Look-ups in named tables: a row name and a column name give one cell, copied from the table.

Posap:
,Pifaved,Zogufuv
Pirup,0.5,0.2
Gizi,0.6,0.5
Nal,0.6,0.1
Zarum,0.8,0.2
Rok,1.0,0.4
Tezi,0.8,0.6
Sidel,0.4,0.2
Zoverin,0.5,0.5
Besedo,0.9,0.6

What is the Zogufuv of Zarum in Posap? 0.2
What is the Pifaved of Zarum in Posap? 0.8
What is the Pifaved of Tezi in Posap? 0.8
What is the Pifaved of Rok in Posap? 1.0
What is the Zogufuv of Gizi in Posap? 0.5
What is the Pifaved of Zoverin in Posap? 0.5
What is the Zogufuv of Zoverin in Posap? 0.5
What is the Pifaved of Gizi in Posap? 0.6
What is the Pifaved of Sidel in Posap? 0.4
What is the Zogufuv of Tezi in Posap? 0.6
What is the Pifaved of Nal in Posap? 0.6
What is the Zogufuv of Rok in Posap? 0.4
What is the Pifaved of Pirup in Posap? 0.5
What is the Zogufuv of Nal in Posap? 0.1
What is the Zogufuv of Pirup in Posap? 0.2
What is the Zogufuv of Sidel in Posap? 0.2
What is the Pifaved of Besedo in Posap? 0.9
What is the Zogufuv of Besedo in Posap? 0.6

Nugiz:
cols = Fasit, Rimo, Rilal
Sig: [0.775, 0.833, 0.026]
Bep: [0.562, 0.583, 0.455]
Pase: [0.632, 0.667, 0.889]
Vuv: [0.661, 0.700, 0.909]
Pov: [0.879, 0.933, 0.285]

Sig, Rimo -> 0.833
Pov, Fasit -> 0.879
Bep, Rilal -> 0.455
Sig, Fasit -> 0.775
Vuv, Rimo -> 0.700
Pase, Rilal -> 0.889
Pov, Rilal -> 0.285
Bep, Fasit -> 0.562
Vuv, Rilal -> 0.909
Pase, Fasit -> 0.632
Vuv, Fasit -> 0.661
Pase, Rimo -> 0.667
Pov, Rimo -> 0.933
Bep, Rimo -> 0.583
Sig, Rilal -> 0.026
Which row has the largest Rilal? Vuv

Nakogu =
fields: Sim, Vorarin
Vidova: [5652, 4262]
Fuz: [3508, 4441]
Kirikom: [8217, 2072]
Zanin: [4138, 3455]
Rom: [1008, 4964]
Vol: [2608, 3753]

What is the Sim of Rom in Nakogu? 1008
What is the Sim of Kirikom in Nakogu? 8217
What is the Vorarin of Rom in Nakogu? 4964
What is the Vorarin of Kirikom in Nakogu? 2072
What is the Sim of Vidova in Nakogu? 5652
What is the Vorarin of Vidova in Nakogu? 4262
What is the Vorarin of Vol in Nakogu? 3753
What is the Vorarin of Zanin in Nakogu? 3455
What is the Vorarin of Fuz in Nakogu? 4441
What is the Sim of Zanin in Nakogu? 4138
What is the Sim of Vol in Nakogu? 2608

Vuk:
fields: Tufig, Zir, Buk, Rif, Mor, Ris, Kopo
Vot: [9532, 4800, 4342, 4523, 6830, 5906, 8154]
Vepen: [3053, 9485, 5976, 7848, 6828, 4898, 1682]
Pigopa: [5521, 1929, 7735, 7584, 4590, 2848, 7309]
Mipab: [7046, 2739, 6147, 7782, 7545, 4297, 8331]
Kesesu: [7094, 2243, 6305, 7857, 7203, 3460, 9929]
Rugi: [6614, 2397, 6564, 8066, 7058, 3497, 9757]
Mikise: [4940, 2079, 7388, 9470, 6328, 3741, 6903]
Sut: [5899, 5500, 7038, 5429, 7305, 8245, 6011]
Fipusu: [2145, 9969, 6164, 6967, 6390, 4800, 1597]

Ris of Pigopa: 2848
Mor of Mipab: 7545
Rif of Mikise: 9470
Zir of Mipab: 2739
Rif of Rugi: 8066
Rif of Vepen: 7848
Buk of Kesesu: 6305
Ris of Rugi: 3497
Ris of Vepen: 4898
Ris of Sut: 8245
Buk of Rugi: 6564
Kopo of Rugi: 9757
Zir of Fipusu: 9969
Buk of Fipusu: 6164
Buk of Vot: 4342
Row with the largest Tufig: Vot

Kemudu =
	Mimumis	Bagose	Vibo	Verira	Leb	Zeg	Vur	Fis	Bak	Dizadi
Gugusab	-5636	-5236	-7226	-8452	2599	-2205	-3604	8629	1453	801
Vot	1735	3551	-2734	1772	-4419	3572	-1832	-36	6424	-5372
Pedu	155	2308	-5600	198	-4783	4209	-4990	2417	8831	-5643
Mufep	6070	5984	3559	6012	-4786	2023	4187	-7568	2908	-4126
Sivu	1237	3183	-3880	1603	-4094	3998	-2794	654	8559	-6062
Pemas	2122	-3372	-788	-2696	2587	-5730	3836	181	-4119	3660
Nirum	2244	-3927	-310	-2004	3793	-7213	4438	-192	-5458	4948
Zekonet	2775	-2577	-712	-1096	2566	-4920	5235	-623	-5863	4274
Pul	2183	-3571	-471	-1707	3214	-5802	3219	219	-4952	4280
Kosuke	6203	6494	3108	6073	-5089	2879	3920	-7837	2948	-3551
Madib	3498	-2816	-35	-949	1848	-5802	5797	-1448	-6826	3853

Leb of Zekonet = 2566
Bak of Madib = -6826
Bagose of Nirum = -3927
Mimumis of Pul = 2183
Bak of Pul = -4952
Fis of Madib = -1448
Bak of Zekonet = -5863
Zeg of Nirum = -7213
Verira of Kosuke = 6073
Row with the largest Mimumis: Kosuke

Fabe =
	Bufetad	Navil	Furutek
Dig	455	72	225
Nomu	452	71	223
Tese	216	301	78
Reb	225	88	140
Seb	820	572	886
Mudado	541	532	711
Tupulos	229	80	145
Nalukif	549	316	520
Vivefo	293	497	601
Basizu	220	133	127
Fivug	496	381	596

Navil of Reb: 88
Navil of Mudado: 532
Navil of Vivefo: 497
Furutek of Tupulos: 145
Navil of Seb: 572
Bufetad of Mudado: 541
Furutek of Vivefo: 601
Furutek of Dig: 225
Navil of Tese: 301
Furutek of Nomu: 223
Navil of Nalukif: 316
Navil of Dig: 72
Furutek of Tese: 78
Bufetad of Basizu: 220
Furutek of Seb: 886
Furutek of Reb: 140
Bufetad of Tese: 216
Furutek of Basizu: 127
Row with the largest Navil: Seb

Zoteba.csv
,Gek,Vusi,Lov,Dom,Zed,Nite
Biz,185,200,107,151,188,63
Rap,96,51,217,55,149,217
Tera,157,209,57,241,94,92
Zerap,155,117,194,51,219,128
Sibeb,72,25,225,60,118,254

Biz, Gek -> 185
Sibeb, Vusi -> 25
Tera, Zed -> 94
Zerap, Dom -> 51
Zerap, Nite -> 128
Rap, Lov -> 217
Biz, Nite -> 63
Rap, Gek -> 96
Tera, Lov -> 57
Rap, Zed -> 149
Rap, Nite -> 217
Biz, Zed -> 188
Rap, Vusi -> 51
Tera, Nite -> 92
Zerap, Lov -> 194
Tera, Gek -> 157
Sibeb, Lov -> 225
Sibeb, Nite -> 254

Riberil:
	Mir	Tofudak
Far	862	193
Zup	826	176
Fumim	907	93
Pab	885	192
Zakiboz	222	900
Mefef	870	226

Zakiboz, Tofudak -> 900
Zup, Tofudak -> 176
Pab, Tofudak -> 192
Mefef, Mir -> 870
Mefef, Tofudak -> 226
Fumim, Mir -> 907
Zakiboz, Mir -> 222
Zup, Mir -> 826
Fumim, Tofudak -> 93
Pab, Mir -> 885
Far, Tofudak -> 193
Far, Mir -> 862
Which row has the largest Tofudak? Zakiboz

Table Koruz
	Divi	Veg	Visog	Kaso	Duret	Videziz	Nar	Rab	Vobel	Kek
Ser	151	183	121	118	82	144	99	163	128	184
Bazani	102	99	166	133	119	180	131	165	118	214
Zupovik	140	96	167	132	98	156	127	176	145	217
Paredo	161	63	185	149	103	147	148	184	172	224
Fidol	235	61	187	142	66	98	137	204	224	229
Mev	227	62	186	142	67	103	137	201	217	230
Mazuz	181	148	142	124	81	127	111	175	160	193
Risanib	95	88	174	144	136	188	145	163	119	209
Mef	202	136	149	127	79	116	117	181	179	194
Mekirig	133	135	145	121	90	156	110	169	128	205
Rupi	215	137	153	128	80	108	118	182	190	191
Delapuz	154	74	179	142	101	149	139	181	162	223
Tonofor	189	97	166	133	77	125	125	187	179	217

Nar of Tonofor = 125
Rab of Mef = 181
Rab of Mev = 201
Rab of Delapuz = 181
Veg of Ser = 183
Veg of Zupovik = 96
Divi of Mev = 227
Divi of Mekirig = 133
Duret of Mef = 79
Videziz of Zupovik = 156
Rab of Mazuz = 175
Kek of Ser = 184
Kaso of Risanib = 144
Visog of Fidol = 187
Which row has the largest Nar? Paredo

Gop
|  | Gopab | Kelakom | Kuzal | Zasigeg | Lur | Zat |
|---|---|---|---|---|---|---|
| Nani | 3.7 | 4.0 | 4.6 | 2.9 | 2.6 | 4.6 |
| Vipibo | 4.7 | 8.7 | 3.0 | 4.3 | 3.9 | 3.8 |
| Muguzot | 3.6 | 1.4 | 4.4 | 5.6 | 4.2 | 4.9 |
| Tazu | 2.4 | 4.3 | 4.2 | 4.6 | 3.1 | 4.1 |
| Migimu | 4.5 | 5.5 | 5.7 | 6.2 | 3.7 | 4.1 |
| Les | 2.7 | 3.8 | 4.2 | 6.6 | 3.6 | 3.1 |
| Motu | 5.3 | 0.7 | 2.8 | 5.7 | 3.8 | 4.0 |

What is the Zasigeg of Vipibo in Gop?
4.3
What is the Kelakom of Muguzot in Gop?
1.4
What is the Zasigeg of Nani in Gop?
2.9
What is the Zat of Muguzot in Gop?
4.9
What is the Kelakom of Motu in Gop?
0.7
What is the Gopab of Muguzot in Gop?
3.6

